Each path is a new rotation, seen through one point. The rows after it are directions, each followed by how far the rotation turns it, in degrees a step (0 if it stays put).
Each turn is a multiple of 5 degrees from 10 to 175, or 0.
Each row of a path follows its step; steps can be skipped.
Path 1:
step 0: [-10   7   0  -7  -5 -12  -8 -18 -11   9  -1  -5  -1 -22 -37  17  -2  13
   9 -17   2  -9   0   2 -17  -8   3]
step 1: [ -3   3   4  -1  27 -28  -4  10  13   5  10  -5  14 -17 -20  15  12  -7
  10  -2   6  10   1   6   4  11  19]
step 2: [ -3  15   0 -11  18  11  -8  19  -7 -16  -6 -24   1  -1  -2  11  -3   9
   2 -23  11  23  -2   5 -10  -2  19]
step 3: [ 14  -5 -11   4  28   2   0   7  -9   0   3 -21 -12  -8   1 -17 -19 -16
  -1   7  10  11  -7  28  -1  10   4]
step 4: [  9  -7 -19   1  -5  14  -6 -23 -11 -16  14 -17   3  14  -7   9 -14   2
  12  -3   6   2 -26  21   0 -11   0]
step 5: [  2   1   4  23   0 -27  16 -17 -15   1   9 -10   3  -8  10  15  -1  -7
   2   7  -1 -18 -19  20 -10  -2   8]
step 6: [ -5 -20   2   1   4 -25   7  -3   8 -21   6  -3 -12   7  -3  25  -2   2
  -7 -24   8  -8 -13 -12  -7 -17  11]
step 7: [ -1  -4  23  -4  22 -16  -6   9  12 -15  14   1 -17  -3  19  -4   1   2
   6  -9 -19  -5   8  16 -19  -4  12]
step 8: [ -7 -17  10 -15   1  10  19  -7  16 -14  -8 -17 -18   7   0 -18  -2  -3
  16 -20 -15  17 -11   5   2   4   9]
step 9: [  4  -2 -10  -8  -1  -3  11 -11 -16 -14  -5 -13 -13 -15 -15 -17  -3  11
   8  16 -37  -4   6  16  -5  -2   3]
step 10: [ -5 -19   3  -6   1   4  22 -23  -1  -1   8 -10  19  -6 -25  20 -14  -6
  -1   8 -19   1   2  -5  10   3  14]
step 11: [-10  12  12  -1  14 -11  14   8 -24   5   8   6  -2   7 -16  18 -10  23
   5  10  -4  -8   4  -6  -9  -3  29]
Directions:
[ 6  2 -2  0  3  1 -4  0 -9 11 -3  3 -1  0 -3  7  0  1  0 -3  0 11  4  5
 10 -1  6] => 35
[ -3   7  -3 -10   8  -1   7  -4   5   3  -1  -5   3   0  -6  -4   9  -1
  -2  -5  -5   2   8   2   0  -4  -4] => 45
[ -3   4   3   6   0   5  -3   5   1  -7   4  -3  -8   6  -1 -10  -2  -2
  -4  -5  -2  10   3   5   3   6  -4] => 70
[ 1 -3 -8 -5  5  4 -3  4  3 -2 -9 -6 -1 -4  7  5 -1  1  5  6 -8  6 -3 -2
 -2  9 -4] => 60
[  4  -2  -2   3   2 -10   8   4   3   2   2   6   3  -3   3  -4   0 -10
   4   8   1   1   6   8   1   7   2] => 170
[ -4   6   0   2  -5  -3  14   3  -8   4 -12  -4  -5   0   4  -3   0   1
   0  -4   5   2  -3  -3  -4   1   2] => 120
